Named turns come first, each shown by rows before and after it. Which turns, in which order, take the first row of each pair that follows to the second? Write the first one first, as in the answered first pair.
turn k_23:
[-33 -18 -17 -12  10  27  -9 -20] => [-34 -11   0 -25  -7  24 -20  15]
[-12  11  17 -25  -4  -2 -10  51] => [-10  -2 -24   2  39   0  21 -32]
[  1  -3  17   9 -22  11 -17   8] => [  0   5   3 -21   9 -10  28   6]
[ 12  -4 -10  -3  19 -12  15 -11] => [ 13 -11   5  16 -13   6 -22  -1]
turn k_641:
[  6  12  10  -5 -26  -7   0  58] => [-11  11  -1 -32   6   4  26  48]
[-14   2  -1 -34  17 -21  20  24] => [-36 -18   2 -23   9  29  -8   4]
[ -4  14 -17 -34  24 -19  44   9] => [-34 -11  -9 -16  12  49   1 -19]
[-34  -6   0 -22  -1  20 -11 -33] => [ -7   2  13  13 -35  -5 -36 -17]
turn k_680:
[ 11   1  -5  25  -1  11   4 -14] => [19  9  1 26 -8  2 -2  0]
[-23  -7 -14 -26  19  21  -9 -30] => [-13 -11 -18   1   6  14 -20 -46]
[-16   9  15 -31  -7   8  -1  51] => [-31   2   1 -39  18  24  13  27]
[ 33  -3 -42  33   4 -33   1 -37] => [ 43   6 -28  33 -12 -49  -9  -7]
Pairs:
(two turns a pair)
[ -6  13  -1 -12  -6 -34   6  26] => [-13  -7 -18  21  -1   3 -10 -30]
k_680 then k_23
[-20   5   8 -31  21  19  10  12] => [-13  -8 -10  11  19  27  -3 -34]
k_680 then k_680
[-11 -10   1  -4  -1  21 -11  11] => [-11 -12  -7   2   6  23  -7  -7]
k_23 then k_23
[-26 -16  12   7  -4  43 -30 -11] => [-18   7  11 -42  20   1  18  32]
k_680 then k_23
[ 29  14  13  52 -24  -5 -26 -19] => [ 34  18   6  50 -20 -21 -18 -17]
k_641 then k_23
[-13  24  -2 -47  23 -23  25  25] => [-35 -10  -5  -1   6  49 -27 -32]
k_680 then k_641
[  2   3 -16  23  -3  20  -8 -40] => [ -4  23  11 -31  -7   3   4  33]
k_23 then k_641
[ -4 -17   8  24 -12  20 -18 -18] => [-18  -6  18 -25   4  19   4  18]
k_23 then k_641
[ -2 -14 -10  21   6  -1  18 -32] => [ 11  -6  -7  21   4 -23  23 -19]
k_680 then k_641
[ 11  -2   8  11 -20  -6 -14  17] => [ 13  -7  -7  26  -9  -3 -12 -11]
k_23 then k_23
[  1   7   1  -2  12 -17  -4  12] => [ -3  -1  -3  12  10  -2 -15 -11]
k_680 then k_23
[-18 -19   0  18  -2  34 -12 -32] => [ 20   8  -6   2   6 -43  30  -1]
k_641 then k_641
[-22   2 -16 -26  24   4  19 -22] => [-13  -5   2  16 -23  15 -36 -16]
k_641 then k_680
[  7   0  11   3 -12 -17  -4  21] => [-13  -6   8 -19   7   7   5  15]
k_680 then k_641
[-11  -9 -13  -7   1  15  -8 -10] => [ -3  -1   1  -8 -15   4 -14  13]
k_23 then k_641
[ 23   1 -27  35  13 -15   2 -45] => [ 24  13 -26   4  32 -32  32 -22]
k_680 then k_641
[  8   7   7  -9  -5 -15  -5  30] => [-15  -3   3 -19   8  20  -7  15]
k_680 then k_641
[-11   5   4 -25   2   5   4  21] => [  3  -7  -8  21 -10   8 -17 -18]
k_23 then k_641
[ 12  26   0 -10   5 -11  10   9] => [ -3  13   6   3  -8  26 -19  -5]
k_641 then k_641
[-14 -12  14  -9 -18  28 -35  16] => [ -3   5  13 -34  -7  -8  -6  42]
k_641 then k_680
[-11   2   5 -16   8   9   5  13] => [-11   2  -4 -14  16   7  12   3]
k_641 then k_23
[-15  -6  -8 -29   7 -17  22  31] => [-30 -25  -7   1  -7  30 -16  -7]
k_680 then k_641
[-11  -8   5   0  -5  41  -7   1] => [ 18  10   5  -8  -2 -15  19  26]
k_641 then k_641
[ -5  -3  11 -37   7   1  23  25] => [-16 -16   3 -25  17  28  21  -7]
k_641 then k_23
[-21 -10  -3   9   0  34 -15 -23] => [ -4  -5  10  22 -26  17 -32  -1]
k_680 then k_680
[  3   2   0  26  -5   2 -10 -25] => [ 15  14   8  16 -14 -20  -9   7]
k_641 then k_23
[-19  -1   0 -22  19  18  16  -9] => [-13  -1  18  -9 -15  23 -18  14]
k_680 then k_23
[-30  -4  29 -41   0  47  -6  14] => [-16 -16  -3   3  18  44   6 -59]
k_23 then k_680
[-19  -9   2  -7  10  11   4  -9] => [  8   0   8  10  -9 -22  -1   7]
k_641 then k_641
[-30 -12  -1  -8  -6  23 -13  -8] => [  3  -2   5  17 -26 -17 -21  10]
k_680 then k_641
[  6  -4   8  24 -12  -2 -15   5] => [  5  -7  -5  25   5  -5   1 -17]
k_23 then k_23
[  4  -5   7  33 -17 -42 -21 -14] => [-19   3   2 -28  23 -41  24   7]
k_680 then k_641
[ 14  14  -6  44  -5 -20 -15  -9] => [  9  12   0  42 -13 -11 -27  -1]
k_641 then k_23
[-14  -9  -9   2   6  47  -8 -17] => [ 19  21  -5 -16   5 -25  26  30]
k_641 then k_23
[-11  -6  12   5 -15  24 -27   4] => [-25  -7   9 -13   4  31 -13  -2]
k_23 then k_641
[ -2   8  41 -35 -14   7  -7  82] => [-40 -16   4 -47  46  57  26   3]
k_680 then k_680
[-14  20 -21  11  23 -16  20 -37] => [-22  25  22  -4 -23   4 -24  28]
k_641 then k_23
[  2   7   4 -39  18  -5  31  26] => [  4   1  25 -19 -19  13 -12  43]
k_23 then k_23
[ 16  16 -11   0  34 -39  22  -5] => [ 26  17  -5  15  16 -47   8   1]
k_23 then k_641
[-10  10 -12  15  13 -25   6  -1] => [-11   8   4  17  -7 -16 -15  19]
k_23 then k_680
[ 22   4  -1  35 -19 -22  -9 -10] => [ 14  -2   2  35 -24  -6 -20 -11]
k_641 then k_23
[ -2   5  -2 -23  12 -14  11  10] => [ -7 -10   2  11  -4  14 -21 -13]
k_680 then k_23
[-13   4  11 -22  -9  16 -17  33] => [-11  -8 -10  14  -2  31 -23 -24]
k_23 then k_641
[  6   9 -24  10  -1 -23  -8 -14] => [  7  13 -23  -4   4 -31  -1  -2]
k_23 then k_23
[-14  -3  -5  -9  18   2   9  -9] => [  1  -5  -5  17   6  -4  -5 -21]
k_680 then k_680
[ 16   1   5  13 -14 -18 -13  14] => [  6 -12  -9  23  -2   3 -12 -19]
k_641 then k_23
[  0   7   1  -4   9 -25  13  -2] => [ -1   8  12  -3  -5 -23  -2  15]
k_23 then k_23
[ 12  -1  18  14 -32   3 -26  11] => [ 14 -10  -4  28 -10   6 -13 -32]
k_23 then k_23
[ 14   2 -16  -3  23   1   6 -19] => [ 13   9  -6 -23  16  -9   8  13]
k_23 then k_23
[ 25  17  14  -9   0 -29  -2  26] => [ 14   0 -13   8  29  -6   8 -38]
k_23 then k_641
[ 4  3  6  1 -5 -8 -1 18] => [ 3 -2  5 14 -9 -2 -8  4]
k_23 then k_23
[ -6 -35  -4  17  -1  -3  16 -21] => [ -4 -27  -3  -5   9 -17  33  -3]
k_23 then k_23
[ -9 -10  -8 -36  12   3  19  12] => [ -3 -23 -24   1  11  10   8 -30]
k_680 then k_680
[ 32  18  -6  14  -3 -51  29  23] => [-28 -24  -1  15   2  57 -14 -25]
k_641 then k_641
[ 10  -5  -3  23 -30 -24  24  -6] => [ -8  -4  -5 -11  -4 -15  48  -8]
k_23 then k_641
[ 14  11   7  -8   0 -14   2  13] => [ -1   2  -3 -10  18   9   8 -13]
k_641 then k_680
[ -8  12  -3  -8  28   1   8 -17] => [ 14  14   6  20  -2 -11 -19  -9]
k_641 then k_641
[-13  -7  -2   8  -5  25 -21  -1] => [-18  -2   3  -9  -2  24 -16  15]
k_23 then k_641
[  7 -12  19   6 -19   3  -3  17] => [  7 -13  -2   0  13  -7  30  -7]
k_23 then k_680
[ 33  17   2 -13 -18 -28   0  19] => [  6 -10 -10   6  -8  31 -21 -36]
k_641 then k_23
[  5 -19  -9  -4  -8  15  -7 -24] => [ 23  -6 -11  -9  -5 -19  10  -9]
k_641 then k_641
